Each path below is one point turned by a fixed rotation once a step. After each direction that follows a path, write how fast that rotation turns it, in deg/step (0 if it stays still).
Each turn is a multiple of 5 degrees from 10 to 175, or 0.
Each row of a path follows its step; steps can be skipped.
path 1
step 0: [  2.3 -18.1   0.5  28.6  50.4 -38.1  12.4  35.6   7.5  -9.0  14.6   9.4
   3.2 -12.1  -3.1   5.8   0.9 -12.0  31.1  13.2  54.9   8.7   0.5  28.2
  17.4   4.8   2.9 -36.3 -25.9   5.8  15.9 -45.5  13.6  -2.9   6.5  -9.2
  18.1 -19.8 -11.9 -24.5 -24.2  -0.7  -2.2   0.1   3.4  20.4 -49.4  -8.7
  19.0 -11.2 -22.0   5.4]
step 2: [ 10.6  -3.7 -25.4 -33.8  -0.1 -35.8 -10.7  10.4   7.1   3.9 -43.4  36.5
  10.2  11.1  -2.9 -22.1  32.5  -5.0  16.7 -23.9 -13.6   0.6  47.2  -4.3
  24.6 -18.4  12.9  15.0  -7.3 -25.9 -17.9   1.9  10.6 -17.2   9.9  -8.7
  34.0 -10.0 -20.8   1.6 -16.1 -36.1  42.6   8.3  14.7 -15.1 -23.1  39.7
   5.5 -21.2 -10.4   7.9]
step 3: [ 16.3  22.9  42.4 -12.1   5.1  -4.7   0.7  23.8  -4.1   5.1  12.5  12.3
  -1.3  -0.9 -19.6 -23.7  18.6  21.1 -12.2  43.2 -24.3  -7.9 -20.8  19.2
  -9.8 -26.1 -39.8  18.8  -3.2  -9.6  -5.3   5.2  25.5  19.1   8.0   0.9
  64.3  26.5 -57.2   6.6  12.6  15.0  14.4   3.2  -0.2  -8.4 -32.3  -7.7
  -6.5  -4.5   3.3  21.2]
step 5: [ 12.2 -41.8  31.1   5.9  -9.0   4.5  -2.1  -0.7  -8.6  -0.7 -10.1  13.5
 -20.7  -6.0  -6.5 -47.3  24.3 -36.3  16.3 -28.4  21.7 -18.5  28.2 -39.5
   5.6   4.3 -17.4  16.1  -1.3 -33.9  17.3  30.7 -13.7  -1.4  -4.5  44.1
  19.2  10.7 -20.3 -11.6   7.8  48.0  -9.4  -1.4  -1.0  19.7  11.8 -31.3
   7.8  17.0 -22.2  -0.4]
step 6: [-20.8 -12.7  18.0  27.2  26.2 -10.7  -8.2  -5.1  -1.5 -47.1   3.9 -30.3
  27.4  -7.5 -13.9  17.5  36.6 -15.1  30.3  -6.3  -0.1 -21.9 -15.9   0.9
  21.6   0.6 -13.3 -12.5  -3.8  20.9   8.4  -6.1 -20.5   6.0  31.0  23.9
  16.4  -9.6 -28.7 -12.0 -66.2  -2.3   5.2  14.5   6.0  24.7 -30.7 -16.4
  36.7   8.3   2.7 -18.3]
step 7: [ 13.3  17.5  -8.9   6.9   6.0 -65.3   0.4  -0.3 -47.1 -18.8  25.7   1.5
 -11.9 -27.1 -34.5  35.0   9.8   1.3  39.4  14.0  23.9  -1.1   2.3  29.4
   3.6  -6.1  -3.6  -3.9   9.9 -26.7  -9.1  36.3 -27.7 -20.2  -7.1 -11.5
 -12.0   9.0 -20.4 -34.2  -2.9  16.6  -5.5   1.8 -27.6 -10.0  34.3 -12.6
   7.7 -12.7 -13.1  -6.9]
step 9: [ 21.3   7.4   6.4 -33.1  29.9  -3.1 -30.8  48.1  22.8  -9.6   0.6   8.3
  20.1 -15.6 -13.0  18.0  27.5   1.9  -0.7  40.0   2.9 -28.5  17.2  25.3
  -6.7   3.0 -45.5  -4.2 -25.8   5.3 -30.6   1.1  -8.2  -9.4 -10.5   9.6
  21.1  -3.7  -3.5   5.6  13.4  26.3  -5.6  13.1 -10.4  -8.8 -33.9  22.4
 -15.0   1.8 -38.7  47.0]
step 13: [  5.2 -26.2  -4.4  -3.8  11.1 -73.5  23.4  16.9   1.7  16.6   5.6  12.0
  -4.5  -0.6 -28.7 -19.1 -20.0  22.4  27.5  -2.5  -1.7 -40.2 -25.3  21.6
 -26.5 -16.4  -2.5 -18.1  -6.3 -20.5  31.3   6.6 -22.4 -22.2  19.7 -24.7
  19.7  19.2 -24.6 -19.2 -21.4 -10.6  17.5  36.2  -2.7   1.1  13.6 -12.2
  15.3 -16.9 -21.0  -9.1]
Speeds:
[  0.6  -0.1 -12.4  -4.0  -4.3   4.9   5.7   1.9   9.4  -3.1  -5.2  -3.6
   6.9   4.6   1.0 -12.3   2.4  -1.5   6.4   8.1  -7.3 -10.7  -3.5   0.7
  -4.2   7.4  14.1  -1.0  -4.4  -8.2  -3.7 -16.4  -7.9  -1.3  -2.6  12.9
   2.2   3.9   0.8  -4.5  -2.1   4.9  -2.7   2.4 -12.2   7.7   9.2   1.3
   2.6   0.5  -5.5   6.9]
90
[  5.5  -3.6   9.6   9.6  -6.4   0.6  -2.8  -7.9  -8.0  -3.1   6.4  -2.2
  -4.9   7.7  -2.3   1.6 -12.0   6.7   1.7  -4.7  -1.8  -5.2  -4.0 -11.7
  -1.2  -1.0  -3.8 -11.4   4.3  -8.3  -9.5   2.7 -11.4  -1.0   0.2  10.4
   7.7  -3.4   8.6  -7.6  -6.0  -9.6  -6.8  14.2   0.0   2.0  -3.3 -10.3
   0.3  -1.0  -4.4  -3.3]
45
[ -2.9   8.7  12.6   7.5  -1.8  -0.7   0.3  -2.1   1.7  -1.3  -2.0 -12.7
  -5.2  13.3   1.9  -2.7   7.5  -1.7   3.5  13.2  -4.0   6.3  -7.9 -15.5
   5.1   1.3   0.7   8.6   2.1  -3.8  -6.4  -0.8  -1.5   2.6  -0.3  -6.3
  -6.3   3.1 -11.3   3.1   3.3  -2.8  -8.1  -9.6   7.5  -6.1   8.1  -2.7
  -3.4  11.9  -5.9   4.3]
170
[  0.9   4.5  -7.8  -3.1   2.7   2.6 -11.1  14.1  -5.2  -0.7  -4.5  -4.8
   5.8  -3.4   3.9   1.5  -0.6  14.5   4.6   1.8  -0.9 -15.0   1.5  -3.2
   3.2  -4.4  -4.9   1.5   0.7 -10.8   2.8   7.7   8.6  -5.7   1.9   1.4
 -11.5  -0.5  -6.4  10.2 -11.4   9.1  -4.4   3.0   5.8   0.9   2.7 -12.7
   0.2  -4.9  -8.6  -6.2]
10
[-10.4  15.8  -2.6   3.2  -7.1 -15.6  -0.8   2.8  -0.8  -2.7   6.9  -5.0
  -2.3  -3.7   1.5  -6.2  -5.4   3.9  -3.7  -3.4   5.0   3.2 -17.0   3.3
  13.7  -1.6   0.0   3.2  -2.5  -6.4   9.3  -2.8   5.0   9.6  -6.3  -4.0
  -0.2  -6.4   5.3  -7.7   5.8   4.9  -4.9   4.0 -11.7   4.6   0.1   0.7
  -6.8  -6.6  -0.2  -5.7]
110
[ -0.2  -5.8   1.3   0.6   6.2   2.4  -7.1  -5.9  -2.8  -7.5   2.0 -10.4
  -9.1   8.0   5.1   1.1  10.1   0.5  -2.8  -9.7  -4.1   0.6  -3.7  -3.6
   0.7  -5.1   0.3   0.1   1.5  -3.7   8.7  -0.6  -3.4   2.5  -9.7   5.4
   0.1  -3.3   3.2  12.9   5.0   8.8  14.5   8.9   4.6   0.1  -0.6  16.5
   4.7  -9.1 -12.9   8.9]
110
[  5.4  -0.4 -11.8   7.8  -3.6  -3.7  -4.9   2.9   1.8  -4.9   3.8  -3.8
   0.1   4.6   4.7   6.8  16.4  -1.0   4.8   3.3   2.8   7.0   8.2  -0.2
  -8.2  -7.5  -4.7   0.4   8.9   1.6   7.7   1.0  -8.9   0.9  -0.6   0.5
  -0.9   0.7   6.5   2.3  -3.6   9.5 -19.3   9.3  -8.0  -3.6  -3.6   4.1
  -4.1   9.2  13.8  -2.3]
35
path 2
step 1: [-17.0 -29.2 -14.1 -16.4  17.3   4.7 -26.1 -31.8  -3.9   8.2 -17.3  -7.3
  20.0  12.0 -26.3 -45.3   6.0  13.6 -19.8  11.9 -14.8  29.9 -27.1  24.2
  29.6  25.2   6.1   7.4   9.6 -12.0  44.4   9.0 -41.3   8.1   7.7  18.4
  13.4  -8.3  13.7 -21.3  24.7  21.6 -12.3 -21.3 -32.9  -2.4   9.9  20.4
  -6.7 -16.3  28.2  29.0]
step 2: [  8.6 -16.7   0.3 -16.0  18.1  -9.4   9.2 -46.5 -10.1  -7.7 -13.8 -19.4
   3.7  10.7   9.5  18.4  27.9 -12.5  36.0  22.5  13.8  15.3 -10.4  32.0
  14.8  35.0   9.0  18.2  22.3 -31.4  24.3 -22.8 -50.2  16.2   0.5  -1.7
  -6.5  11.9  20.6 -29.5  15.8  43.1  10.3 -21.5  13.6  12.3 -10.0  -0.1
  31.7  -4.6 -14.0  27.1]
step 4: [ -8.8 -22.2   3.1  -6.6  -5.6 -10.8 -21.2  -3.7  -4.8  10.6 -17.5 -11.7
  23.6  17.4 -23.9 -40.5  -2.7  22.2   8.9  15.4  -3.2  -8.9 -32.4  18.8
  18.2   3.8 -26.6  29.3 -20.4 -15.7  34.3   4.3 -52.7  16.1   6.4   7.0
 -12.3  20.7  19.8 -21.5  23.9  33.8 -15.4 -45.3  19.0  10.9  19.6  40.3
  -6.5   0.7  22.8   7.4]
step 6: [ -6.9 -10.1  -9.3 -13.9  -8.0  -0.6 -33.9 -23.2  23.9  -9.2  17.5 -11.2
   2.7   8.6   1.9  14.2  -5.0  47.7   7.1 -27.6  21.0  -1.5  -8.8  34.6
  10.4  29.8 -39.3  20.0  11.7 -21.9  -3.7   1.3 -51.9  15.7   4.3  24.4
 -43.8  10.5  10.9  36.1   5.3  40.0  10.1 -25.9  -3.7 -23.3  18.0   2.8
 -14.2   7.1 -16.9  -9.5]
step 8: [  7.9   5.0 -20.9 -39.3 -16.8 -23.2 -34.8  17.5  20.9  17.6 -22.3  -4.5
  -2.6  35.5 -20.3   2.7 -19.5  11.7  56.6 -33.5  30.2  20.3 -21.1  -8.4
  -6.0   8.7 -34.4   7.3  26.7 -26.8  12.0 -11.6   2.4  -3.1 -15.2  -9.7
 -11.7   4.3  15.7  -9.9   4.1  17.4   6.9 -17.4  18.2 -16.1  37.1  19.6
 -20.5 -13.5 -25.0  20.1]
step 10: [ -9.6 -15.1 -14.3 -12.6 -21.4 -38.7 -73.0  22.5  -2.1  -4.8 -16.3 -13.6
   2.8 -26.7 -29.5  -3.0 -12.4   6.9  27.1   7.4  39.8  33.4  11.0  21.3
  -8.4 -10.3 -22.4 -15.8   9.4   0.6   2.6 -25.3 -12.2  31.5   4.1  34.5
  -6.6  15.2  42.6   2.2  -9.3  14.2  27.3   8.6   1.8  -4.3  -6.1  -6.4
  10.2   3.4  -1.3  14.9]
step 12: [-27.1   2.6 -27.8 -36.1 -17.6 -19.2   1.7  33.8 -17.9 -16.1  16.8  -8.2
  24.6 -26.2 -49.9  -6.6  -9.6  26.9  17.0   2.1  21.3  18.1 -15.6  43.8
  17.7  20.9  -0.6 -19.2   8.4  -6.4   4.1  17.2  -3.7   3.5 -12.9   3.4
  10.5  -1.2  13.5   0.1 -33.4   7.5  32.5   6.8 -20.2 -16.4  28.4  28.5
 -11.0 -42.8  12.6  25.1]
step 13: [-16.8 -12.1   5.4  -1.0  -8.8 -20.5 -35.9   6.9 -16.6   0.0 -13.6  17.1
   8.1  -5.1 -54.4  13.3   2.3  -7.2  15.2   6.5  37.7  55.9  -1.5   5.8
  19.2  19.4  -7.9 -12.5  44.7  15.0  15.7 -10.4  -5.2   7.4  16.3  48.5
   6.9   3.4  27.4  -7.7 -26.3  20.3  13.2  -4.6 -11.8   9.6 -15.8  11.0
  33.7  -7.0   7.7  30.2]
Speeds:
[  1.7   6.7  -4.2   0.2  -7.2  -9.4   3.3   2.0 -11.6   9.1   2.3   2.0
  -4.3  -3.6 -13.8  11.5  -5.1   3.0   4.9  -2.4  -4.7   0.6   2.7  -2.1
   5.4   1.5  -8.0   8.9  -4.9   4.3   3.8   5.1   8.7   2.7   5.4   0.0
  -2.9   2.4   5.7  -0.2  -8.8  -7.9   2.2  20.6 -15.6   2.7  -4.0  -1.0
   0.8   4.3  -2.1   8.2]
20
[ -2.9  -0.9   1.1   8.2  -2.5   1.9   2.8   8.6   4.2 -16.6   1.7   8.7
   7.7 -10.6  -4.2   4.0   1.9   7.9  -4.6   5.4  -0.3   2.3   1.4   9.9
  -1.4   3.8   4.2   6.4   7.8   0.2  -6.3   6.7  10.1   9.0   4.4   5.5
 -17.8  -0.4  -6.9  12.6  -2.1   5.1   5.1  -4.6  -4.4   6.6  -5.5   7.9
  -2.0   3.0  -2.5  -7.2]
115
[-2.3  2.4  6.5  2.5  8.4 -2.2  7.6 -6.4  5.7 14.7 -7.5 -3.8 -6.5 -1.6
  0.0 12.9 -2.8  1.1 -8.8 10.8 -8.0  4.5 -9.4  6.0 -0.1  6.7 13.7  5.1
  3.3 -0.4 -3.6 -5.4 -5.0  7.4  7.7 -1.4 14.8 -2.0 -4.5  2.1  8.0 -5.0
  5.2 -3.9 -7.1  7.1 -0.7  8.9 -4.7  2.5  4.6  1.7]
20
[ -5.1   3.5  -6.2   0.5   5.6   5.8  10.4   2.3   2.6  -0.9  -9.4   8.1
   0.2  -5.5  -1.5 -10.7  -9.3  -5.4  11.3  -5.6  -9.1   4.0  -3.7   1.5
   5.6  -3.0  -0.2   7.4  10.9   6.1   4.9   3.7  -4.8  -5.2   9.1   0.1
   6.2  -6.4  -1.4  15.4  -0.1   5.3  -1.2  -4.4  -2.8 -10.3  -0.6  -6.4
  12.2  -8.7  -1.5  11.0]
95
[ 13.0   1.2   5.9   4.1   7.2   9.5   9.9  -5.8  -6.9   0.2   5.1  -9.5
   6.8   7.2  -0.2  -8.9  -0.8   4.9   0.9  -1.9   0.0  10.6   0.7 -10.3
   9.2   2.1  17.5  -0.1  -4.4   7.1   4.1   5.9  -3.1  10.6   3.8   6.8
 -10.6  -1.9   7.3  -3.0  -8.2  -0.3   8.6  -0.8   6.2   4.2   2.1  -3.6
  -3.3  -1.5   1.4   7.2]
25
[  5.5  -2.3   1.5   6.0  -8.8   3.3  -6.0  -5.3   4.5   5.4  -4.0  -2.9
  -0.7  -5.5  -6.7  -5.3  -0.5  -4.3   8.6  -0.4  -3.2  12.0  -5.1  -0.8
  -6.2  -8.0   8.2   2.5  -6.8  -8.4  13.0 -15.2  15.5  -3.9   0.4   0.9
  -2.2   6.0  -2.0  -4.9   0.6   4.4   0.0  -5.8   0.9   7.9 -11.9   4.8
  15.6   2.9  -3.5  -1.5]
125
